In the data rows, zero lies at 4.5, halfway between 4 and 5.
Here are some points, one per row:
[1 4 6 5 2 4 5 3 6 4 3 6 5 5 7 4 2 5 5 4 4 4 5 5 2 6 6 3 5 4 1 4 5 3 4 6 5 5 6 5 5 5 4 4 4 4 8 5 4 5 1 3 2 7 4 4 5 5 4 6 4 7 3 8]
[7 4 0 8 5 7 3 8 2 3 6 5 5 2 1 3 4 8 3 4 7 3 3 5 8 5 5 1 3 5 5 3 4 3 3 4 4 3 5 4 5 1 4 4 7 7 1 3 8 2 4 3 7 6 6 4 4 6 6 4 2 8 3 2]
[6 5 6 6 5 7 4 2 6 3 4 3 6 7 2 4 3 6 3 5 3 5 4 4 6 4 3 6 1 5 3 7 5 6 4 5 5 4 6 4 5 5 4 7 5 3 3 4 7 4 3 4 5 1 5 7 4 4 4 2 6 2 4 5]
[3 3 8 2 3 5 3 4 5 2 4 5 4 8 5 6 4 6 5 6 3 2 4 3 3 4 6 4 4 4 4 5 2 6 2 5 4 3 3 5 4 6 3 4 5 3 4 6 6 7 7 6 2 5 4 4 3 3 5 3 5 5 4 4]
[3 8 3 6 5 4 3 4 6 6 3 3 2 3 7 4 5 6 4 4 5 6 6 5 3 4 6 4 5 4 5 3 4 4 4 6 4 8 7 5 3 1 6 6 4 4 2 5 5 5 4 3 2 5 4 4 6 5 6 3 4 7 7 5]
[6 4 3 4 5 4 1 7 5 7 4 4 8 4 5 3 6 3 5 3 3 5 3 9 6 5 6 7 8 4 7 4 5 4 5 2 4 3 4 3 5 4 6 5 3 4 6 3 4 3 7 6 6 5 5 4 3 2 7 6 7 2 6 6]
[5 3 9 5 1 7 9 5 4 6 7 4 1 2 2 9 0 0 3 2 3 8 7 1 5 2 0 3 0 7 7 7 3 9 6 9 5 5 4 4 3 4 7 7 9 4 9 5 2 4 7 4 5 0 5 8 9 2 1 2 6 6 6 0]
[4 4 6 6 2 4 8 4 4 5 5 5 6 6 3 4 4 2 3 6 5 4 6 5 4 4 1 5 5 5 6 5 4 7 4 6 7 2 5 6 5 2 5 7 6 3 2 3 2 2 4 6 3 2 5 5 7 3 1 2 5 6 5 5]
[4 2 7 5 4 5 6 4 6 5 3 6 6 6 5 3 7 5 6 3 4 3 3 4 3 3 5 3 4 7 4 5 3 5 3 3 5 2 5 3 2 6 2 2 4 4 4 4 1 5 4 4 6 3 5 4 4 5 5 5 6 5 4 7]
[6 4 9 4 6 6 6 5 6 4 3 6 6 5 1 4 6 0 5 5 5 6 5 1 2 2 3 4 3 7 2 5 1 5 6 5 3 5 8 4 3 8 1 6 4 4 5 5 2 5 4 5 3 4 5 3 5 5 5 7 4 3 3 5]
[4 6 0 5 4 3 4 3 3 3 5 3 3 2 8 5 7 6 6 4 5 4 3 4 4 3 4 5 5 2 5 2 5 4 2 5 5 5 2 4 6 3 4 3 3 4 2 4 7 5 0 1 6 5 2 5 4 5 3 5 2 7 3 5]
[6 4 5 4 4 5 5 5 2 4 4 4 5 5 4 5 4 7 6 3 5 2 4 3 4 5 2 4 4 6 5 4 3 6 4 5 6 6 4 6 5 5 4 6 4 2 6 4 7 5 6 3 5 6 2 4 3 6 5 6 4 5 5 5]
[3 3 3 3 5 3 3 1 4 4 7 5 1 5 7 3 3 7 7 6 5 5 3 6 3 6 5 2 4 4 2 5 8 2 6 5 7 5 3 4 7 5 5 0 5 4 4 3 4 9 4 4 6 9 3 2 3 5 4 5 5 4 5 7]
[3 3 2 7 5 5 4 4 2 6 6 4 2 2 2 5 4 6 3 3 4 4 5 5 4 4 6 3 4 2 5 1 6 3 2 4 6 6 3 5 5 0 4 2 6 8 4 6 5 1 3 3 5 8 6 5 4 6 5 3 3 6 4 5]
[3 5 7 5 5 5 5 4 5 5 3 7 5 6 3 3 2 6 3 5 5 5 4 2 4 3 7 5 5 5 6 2 4 6 4 4 6 1 5 5 7 5 2 4 6 4 7 6 4 6 7 2 5 3 5 3 6 4 4 3 5 6 4 3]
[2 4 7 5 3 5 7 6 5 3 4 9 6 5 2 7 5 5 5 4 5 6 6 4 4 6 5 4 5 6 5 3 6 5 4 5 5 5 7 5 3 5 3 4 6 4 5 7 6 6 3 4 5 3 6 2 6 4 3 3 5 4 6 5]
[4 6 7 5 2 7 6 2 6 4 4 7 1 5 5 7 5 6 6 7 3 5 5 1 5 5 8 5 3 3 2 2 5 4 4 4 7 6 5 6 5 5 2 6 3 4 4 7 4 8 1 4 5 5 4 2 5 5 5 4 7 5 2 5]
[4 6 4 4 5 5 6 5 5 6 4 4 5 5 5 5 4 5 2 7 4 3 5 4 5 3 6 5 3 4 7 3 2 7 3 5 5 3 4 6 3 5 5 7 5 5 4 5 8 5 4 5 6 7 6 4 3 5 4 4 4 6 3 3]
[6 1 1 5 7 5 5 5 5 3 6 5 2 2 7 3 3 6 7 4 6 4 5 5 3 5 6 3 5 2 4 5 6 2 2 3 6 6 4 5 3 0 5 4 4 6 2 4 5 2 3 7 5 7 4 5 4 5 3 3 2 8 3 7]
[4 8 4 4 4 3 6 5 8 5 4 4 4 5 3 5 5 3 1 5 4 7 7 3 5 6 1 4 2 5 5 5 0 7 5 7 4 4 7 5 3 6 8 8 4 5 5 4 1 3 5 4 3 2 4 7 6 4 5 2 5 4 4 1]
[5 5 1 6 5 3 2 4 4 7 3 4 5 3 7 5 4 4 3 6 6 6 2 7 3 6 5 4 8 5 5 7 6 0 6 5 4 4 5 5 2 4 6 4 4 4 4 5 5 2 3 7 4 5 5 5 4 6 4 6 4 7 6 5]
[6 8 2 4 5 6 3 8 7 4 3 3 6 6 3 0 8 2 1 5 5 5 5 5 5 2 3 7 3 6 7 5 1 5 6 4 4 6 8 7 2 3 8 9 5 8 3 4 2 5 6 5 5 3 5 5 5 6 5 2 2 3 4 0]
[8 6 0 8 7 5 5 8 3 5 2 2 7 3 3 2 8 5 1 4 6 5 7 4 7 3 3 3 4 3 9 2 3 9 6 4 3 4 5 2 6 2 6 5 5 6 0 4 8 0 6 4 6 5 5 8 4 5 4 2 4 5 6 1]
[3 6 0 5 5 4 3 4 3 5 4 3 3 2 7 4 6 8 4 6 6 5 5 4 8 5 5 3 4 1 6 2 6 1 2 4 5 6 4 5 4 4 4 5 3 4 5 4 6 3 5 2 4 7 5 5 5 3 5 1 4 6 3 4]
[5 3 8 1 4 4 3 3 4 3 5 6 5 5 1 4 4 1 5 6 6 7 5 5 5 2 5 7 6 8 2 7 4 4 6 3 3 5 4 4 5 9 4 6 2 4 5 4 0 8 5 6 1 2 5 6 4 4 7 8 7 0 6 6]
[7 9 2 4 4 5 6 4 4 7 4 4 6 5 4 5 5 4 4 6 4 4 6 4 4 4 4 6 3 4 6 5 3 5 4 4 5 6 6 5 3 6 7 4 4 6 5 6 6 4 5 5 4 6 3 5 7 5 6 3 5 6 6 2]
[4 0 8 4 3 6 7 3 4 2 5 6 5 5 3 4 5 3 7 4 4 2 5 4 6 5 4 5 5 6 5 3 3 6 4 5 4 5 6 4 6 5 0 4 8 4 5 7 5 5 7 7 6 3 6 3 5 3 3 6 5 3 5 3]
[4 7 4 2 5 2 1 4 5 9 5 3 5 3 9 7 6 4 7 7 2 3 3 9 6 8 6 6 9 2 4 8 6 6 7 0 4 5 0 5 6 3 5 4 2 5 4 3 6 6 4 4 4 4 6 7 4 4 4 5 6 3 7 9]
[3 4 4 4 4 3 5 4 4 4 4 6 5 4 6 2 4 5 7 1 5 4 6 4 3 5 6 4 6 4 4 5 6 4 4 6 4 2 1 6 5 5 5 1 5 3 4 3 6 6 6 5 5 6 4 2 2 6 5 4 5 5 4 3]
[8 6 3 0 9 2 0 2 6 5 5 2 7 4 6 7 6 3 4 3 5 3 0 9 9 5 3 9 9 3 3 7 8 5 8 0 3 6 0 3 5 5 7 5 0 5 6 2 2 8 7 9 3 2 9 7 1 3 6 9 8 0 5 6]
[5 5 5 3 5 6 5 5 4 3 4 4 6 5 5 3 5 6 5 5 5 4 3 4 5 3 5 5 4 3 6 4 2 4 4 3 6 5 7 6 4 3 3 3 3 3 5 5 5 6 5 3 6 5 2 4 3 4 3 2 5 6 3 6]
[5 3 9 5 0 5 9 7 5 5 9 5 2 3 4 9 2 1 3 5 3 8 5 2 4 4 0 4 4 7 6 6 5 9 5 9 6 4 5 5 5 8 7 6 7 3 6 3 3 2 5 3 7 0 5 6 9 3 4 1 7 3 5 2]
[5 7 5 4 6 2 2 7 3 4 4 5 7 7 4 5 3 3 6 3 3 5 5 6 5 6 4 8 8 6 3 6 5 5 2 4 4 5 3 4 7 6 5 4 2 5 5 3 6 7 5 4 7 4 6 5 0 4 7 5 6 2 3 3]
[4 2 4 4 5 4 4 6 6 3 5 2 4 3 7 3 4 4 6 3 6 4 6 6 2 5 6 3 4 2 3 7 9 0 6 5 4 4 5 2 4 3 4 0 7 6 7 4 4 2 3 3 2 5 2 6 3 5 3 9 4 4 6 7]
[4 5 2 6 5 4 5 7 3 5 4 6 4 4 4 3 5 6 5 3 3 1 5 5 8 3 5 5 4 3 9 3 5 6 3 4 5 3 4 2 5 6 5 3 4 4 2 3 7 2 5 5 5 8 3 4 3 5 5 3 3 7 4 6]
[4 3 5 2 6 5 4 2 6 5 7 5 4 6 4 2 5 1 3 4 5 7 4 6 3 6 3 8 6 7 0 6 7 1 8 1 2 6 5 5 3 9 6 5 3 5 6 1 2 8 6 8 1 3 4 7 3 4 6 9 5 0 8 5]
[3 1 6 5 4 1 5 5 2 3 3 4 5 4 7 2 4 7 6 4 4 4 3 7 4 5 5 4 6 5 2 6 6 2 6 3 4 3 4 4 2 6 5 2 7 7 2 7 4 7 5 5 5 6 5 3 2 4 5 7 2 3 6 6]
[3 5 7 6 3 3 6 0 5 1 5 4 2 8 4 8 3 2 3 6 1 4 4 1 3 5 8 6 1 5 0 3 4 5 5 6 3 6 3 5 6 6 1 7 5 2 7 5 4 6 2 2 3 4 2 2 8 5 4 6 7 5 2 5]
[2 6 8 3 5 5 7 0 6 1 6 5 2 4 3 5 4 5 5 6 3 6 6 0 2 5 8 4 3 6 2 4 7 2 4 6 2 5 4 5 6 5 2 3 5 3 6 7 1 6 3 4 4 4 3 1 5 4 6 8 4 3 2 7]
[4 2 4 5 5 3 4 8 5 5 3 4 5 4 3 4 4 8 6 3 7 4 5 6 3 4 6 4 5 4 5 6 6 4 4 5 3 5 5 4 6 3 5 2 4 6 3 5 5 4 5 6 6 4 4 4 3 5 5 4 1 6 2 3]
[7 5 1 7 6 8 0 5 4 7 5 3 4 4 7 5 6 7 4 5 8 3 4 6 6 7 4 2 4 4 7 3 2 4 6 4 4 4 5 4 4 1 5 6 3 8 5 6 6 0 4 5 5 7 6 5 7 6 3 2 2 6 4 3]
Along one direction, these points spread out more than along any other. Take the direction at right angles to it along which they spread out most. Go by this last direction. How many in every 100 of the points above lie lower along it than each point below? Answers are rounded to whole numbers. More than half of the points above lie lower than the first one.
[7 9 2 4 4 5 6 4 4 7 4 4 6 5 4 5 5 4 4 6 4 4 6 4 4 4 4 6 3 4 6 5 3 5 4 4 5 6 6 5 3 6 7 4 4 6 5 6 6 4 5 5 4 6 3 5 7 5 6 3 5 6 6 2] 27
[3 4 4 4 4 3 5 4 4 4 4 6 5 4 6 2 4 5 7 1 5 4 6 4 3 5 6 4 6 4 4 5 6 4 4 6 4 2 1 6 5 5 5 1 5 3 4 3 6 6 6 5 5 6 4 2 2 6 5 4 5 5 4 3] 68
[7 5 1 7 6 8 0 5 4 7 5 3 4 4 7 5 6 7 4 5 8 3 4 6 6 7 4 2 4 4 7 3 2 4 6 4 4 4 5 4 4 1 5 6 3 8 5 6 6 0 4 5 5 7 6 5 7 6 3 2 2 6 4 3] 10
[6 1 1 5 7 5 5 5 5 3 6 5 2 2 7 3 3 6 7 4 6 4 5 5 3 5 6 3 5 2 4 5 6 2 2 3 6 6 4 5 3 0 5 4 4 6 2 4 5 2 3 7 5 7 4 5 4 5 3 3 2 8 3 7] 44
[2 4 7 5 3 5 7 6 5 3 4 9 6 5 2 7 5 5 5 4 5 6 6 4 4 6 5 4 5 6 5 3 6 5 4 5 5 5 7 5 3 5 3 4 6 4 5 7 6 6 3 4 5 3 6 2 6 4 3 3 5 4 6 5] 37
[6 4 9 4 6 6 6 5 6 4 3 6 6 5 1 4 6 0 5 5 5 6 5 1 2 2 3 4 3 7 2 5 1 5 6 5 3 5 8 4 3 8 1 6 4 4 5 5 2 5 4 5 3 4 5 3 5 5 5 7 4 3 3 5] 59
[4 6 0 5 4 3 4 3 3 3 5 3 3 2 8 5 7 6 6 4 5 4 3 4 4 3 4 5 5 2 5 2 5 4 2 5 5 5 2 4 6 3 4 3 3 4 2 4 7 5 0 1 6 5 2 5 4 5 3 5 2 7 3 5] 41
[6 8 2 4 5 6 3 8 7 4 3 3 6 6 3 0 8 2 1 5 5 5 5 5 5 2 3 7 3 6 7 5 1 5 6 4 4 6 8 7 2 3 8 9 5 8 3 4 2 5 6 5 5 3 5 5 5 6 5 2 2 3 4 0] 15
[2 6 8 3 5 5 7 0 6 1 6 5 2 4 3 5 4 5 5 6 3 6 6 0 2 5 8 4 3 6 2 4 7 2 4 6 2 5 4 5 6 5 2 3 5 3 6 7 1 6 3 4 4 4 3 1 5 4 6 8 4 3 2 7] 76
[3 1 6 5 4 1 5 5 2 3 3 4 5 4 7 2 4 7 6 4 4 4 3 7 4 5 5 4 6 5 2 6 6 2 6 3 4 3 4 4 2 6 5 2 7 7 2 7 4 7 5 5 5 6 5 3 2 4 5 7 2 3 6 6] 85
[5 7 5 4 6 2 2 7 3 4 4 5 7 7 4 5 3 3 6 3 3 5 5 6 5 6 4 8 8 6 3 6 5 5 2 4 4 5 3 4 7 6 5 4 2 5 5 3 6 7 5 4 7 4 6 5 0 4 7 5 6 2 3 3] 83
[4 2 4 4 5 4 4 6 6 3 5 2 4 3 7 3 4 4 6 3 6 4 6 6 2 5 6 3 4 2 3 7 9 0 6 5 4 4 5 2 4 3 4 0 7 6 7 4 4 2 3 3 2 5 2 6 3 5 3 9 4 4 6 7] 78
[4 5 2 6 5 4 5 7 3 5 4 6 4 4 4 3 5 6 5 3 3 1 5 5 8 3 5 5 4 3 9 3 5 6 3 4 5 3 4 2 5 6 5 3 4 4 2 3 7 2 5 5 5 8 3 4 3 5 5 3 3 7 4 6] 24
[5 5 5 3 5 6 5 5 4 3 4 4 6 5 5 3 5 6 5 5 5 4 3 4 5 3 5 5 4 3 6 4 2 4 4 3 6 5 7 6 4 3 3 3 3 3 5 5 5 6 5 3 6 5 2 4 3 4 3 2 5 6 3 6] 46
